0: (0.1, 0.1, 0.1, 1.0, -0.6, -1.1, -0.4, 0.1, -0.6, -0.3, -0.7, -1.0, -1.5, 1.4, -1.3, -1.6, 0.4, -1.3, -1.2, 1.6)
1: (1.4, 1.3, 1.1, 0.2, 0.5, -0.8, 1.3, -1.3, -0.4, -1.6, -1.0, 1.5, 1.6, -0.8, 1.0, 1.2, -1.4, 0.4, 1.5, -0.5)
2: (1.0, 1.4, 0.9, 0.3, 1.0, -0.8, 1.5, -0.9, -0.4, -0.4, -0.7, -0.2, -0.1, 0.5, -0.6, -0.8, -0.2, -0.6, -0.9, 0.4)
3: (0.3, 0.6, -0.6, 0.0, 0.1, -0.2, 0.5, 0.9, 0.9, 0.7, 0.5, -0.9, 1.0, -0.3, 0.1, -1.0, -1.4, -0.5, 0.7, 0.4)
4: (-0.2, -1.1, 0.4, -0.1, -0.3, 0.5, -0.3, 1.5, 1.2, 1.6, 1.1, -1.0, -1.5, 1.5, -1.3, -1.5, 1.7, -1.4, -1.4, 1.5)
5: (0.8, 0.3, 1.1, 1.5, -0.1, -0.9, -0.4, 0.2, -0.6, 0.0, 0.2, -1.2, -1.4, 1.5, -0.9, -1.2, 1.7, -1.2, -1.4, 1.5)
6: (1.6, 0.4, -0.2, -0.5, 1.3, -1.2, 1.2, -1.3, 0.0, -1.4, -1.5, -0.2, 1.1, 0.6, -0.4, -0.6, -1.3, -0.5, 1.4, 0.2)
7: (1.4, 1.5, -0.4, -0.1, 1.1, -0.6, 1.3, -0.1, 1.4, 0.0, 1.1, 1.2, 1.5, -0.5, 1.5, 1.1, -1.1, 0.7, 1.4, -1.0)
8: (1.2, 1.5, 1.1, 1.2, 1.5, -1.2, 0.9, -1.0, -0.5, -0.5, -1.0, -1.1, -1.2, 1.2, -1.1, -1.0, 0.8, -0.8, -1.2, 0.2)
9: (0.1, -0.5, 1.5, 1.6, 0.9, -0.3, -0.3, 0.8, -0.6, 1.0, 1.1, 1.6, 0.3, -1.4, 1.5, 1.4, -0.2, 1.6, 0.5, -1.4)
10: (1.5, 1.5, -0.4, -0.5, 1.6, -1.4, 1.5, -1.4, 1.5, -1.1, -1.0, -0.6, 1.4, 0.2, -0.6, -1.5, -1.4, -0.7, 1.1, 1.1)
11: (-0.4, 0.6, -0.9, -0.5, 0.2, -1.0, 0.2, -1.2, -1.3, -1.5, -1.3, 0.2, 0.2, -0.1, -0.4, 0.5, -0.3, 0.2, 1.2, -0.5)
12: (1.4, 0.9, 1.6, 1.6, 1.3, -0.7, 1.6, 1.0, 0.9, 1.6, 0.7, 1.2, 1.4, -0.9, 0.9, 1.6, -0.3, 0.9, 0.6, -1.3)
13: (-1.4, -0.6, -1.0, -1.4, -1.3, 1.3, -0.8, 0.3, 0.9, 1.0, 1.4, -1.1, -1.2, 0.5, -0.6, -1.0, 1.3, -0.8, -1.1, 0.6)
14: (1.0, 1.4, 1.5, 1.6, 1.1, -0.9, 1.5, 1.6, 1.6, 1.6, 0.8, 1.5, 1.0, -1.4, 1.6, 1.3, -0.8, 1.4, 1.4, -0.7)
15: (-1.6, -1.1, 0.1, -0.9, -1.4, 1.4, -1.0, 0.6, -1.2, 0.0, 0.7, -1.4, -1.4, 1.4, -1.1, -1.0, 1.5, -1.3, -1.6, 1.4)
16: (0.5, 0.4, 1.1, 1.2, 1.1, -0.9, -0.2, 1.0, 0.7, 1.2, 1.3, 1.2, 0.5, -0.7, 0.8, 0.0, 0.1, 0.6, -1.1, -0.5)

(-0.9, 0.0, -0.2, 0.7, -1.4, 1.1, -1.1, 1.0, 0.2, 0.9, 1.6, 1.5, -0.4, -1.3, 1.4, 1.2, -0.6, 0.8, 0.7, -1.3) 9 16 3
(0.9, 0.9, 1.5, 1.4, 0.9, -0.8, 1.3, -1.2, -1.6, -1.2, -1.3, 1.1, 1.3, -1.0, 1.4, 1.6, -0.1, 1.5, 1.1, -1.4) 1 9 11
(0.5, 0.7, 1.6, 1.5, -0.1, -0.4, -0.1, 0.6, -1.1, 1.3, 0.6, 1.4, 1.5, -1.2, 1.4, 1.3, 0.3, 1.6, 0.2, -1.2) 9 12 16
(1.5, 1.6, 0.8, -0.5, 1.2, -1.2, 1.3, -0.1, 0.3, -0.5, -1.0, -1.1, 0.5, 1.1, -1.1, -1.3, -0.6, -1.4, -0.5, 1.4) 2 10 8
(0.3, 0.1, 0.8, -0.6, -0.1, -0.6, 0.3, 1.1, 0.3, 0.6, 0.5, -0.3, 0.8, -0.1, -0.5, 0.0, -1.0, -0.2, 0.8, -0.4) 3 16 2
(0.7, 0.7, -0.6, -0.4, 1.1, -0.8, 0.6, 0.5, 1.5, 0.0, 0.5, 1.1, 0.5, -0.1, -0.2, 0.3, -0.7, 0.7, 1.1, -0.6) 7 3 16
(-1.4, -1.1, 0.9, 1.4, -1.3, 1.7, -1.6, 1.2, -1.2, 1.3, 0.9, 1.5, -0.5, -1.4, 1.4, 1.6, 1.0, 1.5, -1.0, -1.5) 9 16 12
(-0.9, -0.4, -1.4, -1.2, -0.2, 0.8, -0.6, -1.6, -1.4, -1.6, -1.5, -0.7, 0.6, 0.2, -0.4, 0.4, -0.1, -0.1, -0.4, -0.3) 11 6 2
(-1.4, -1.3, -1.1, -1.3, -1.2, 1.3, -1.0, 0.5, -1.2, -0.8, -0.7, 0.9, 1.1, -1.4, 1.0, 0.3, 0.1, 0.9, 1.1, -0.6) 11 3 9
(-1.2, -1.2, 0.0, 0.6, -1.0, 0.7, -0.6, 1.0, -0.9, 0.0, 0.8, 1.2, -1.1, -0.7, 0.1, 0.6, 0.6, 0.8, 0.0, -0.7) 9 16 13
(0.8, -0.4, 1.4, 1.4, -0.1, -0.6, 0.5, -0.6, -1.3, -0.4, 1.4, 1.6, 0.3, -1.4, 1.3, 1.0, 1.0, 0.5, -0.1, -1.0) 9 16 12
(-1.6, -1.5, -0.3, -0.5, -1.6, 1.7, -1.6, 1.5, -1.4, 1.0, 1.5, 1.1, -0.9, -1.5, 1.6, 1.6, 0.3, 1.5, -0.3, -1.0) 9 13 16
(-1.3, -1.3, -1.4, -1.4, -1.6, 1.7, -1.3, 1.6, 1.5, 1.2, 1.2, 1.2, 1.6, -0.9, 1.4, 1.3, -1.4, 0.7, 1.1, -1.0) 3 9 7
(-1.3, -1.1, -1.6, -1.3, -1.3, 1.7, -1.0, -1.3, -0.4, -1.5, -1.5, 0.2, 0.9, -0.2, 0.0, 0.2, -0.2, -0.3, 0.4, 0.1) 11 13 3
(0.3, -1.0, 1.1, 0.7, -0.3, 0.1, -1.6, 0.5, -1.1, 1.2, -1.2, 1.6, 1.3, -1.5, 1.0, 1.0, -0.9, 0.8, -0.1, -0.8) 9 16 12
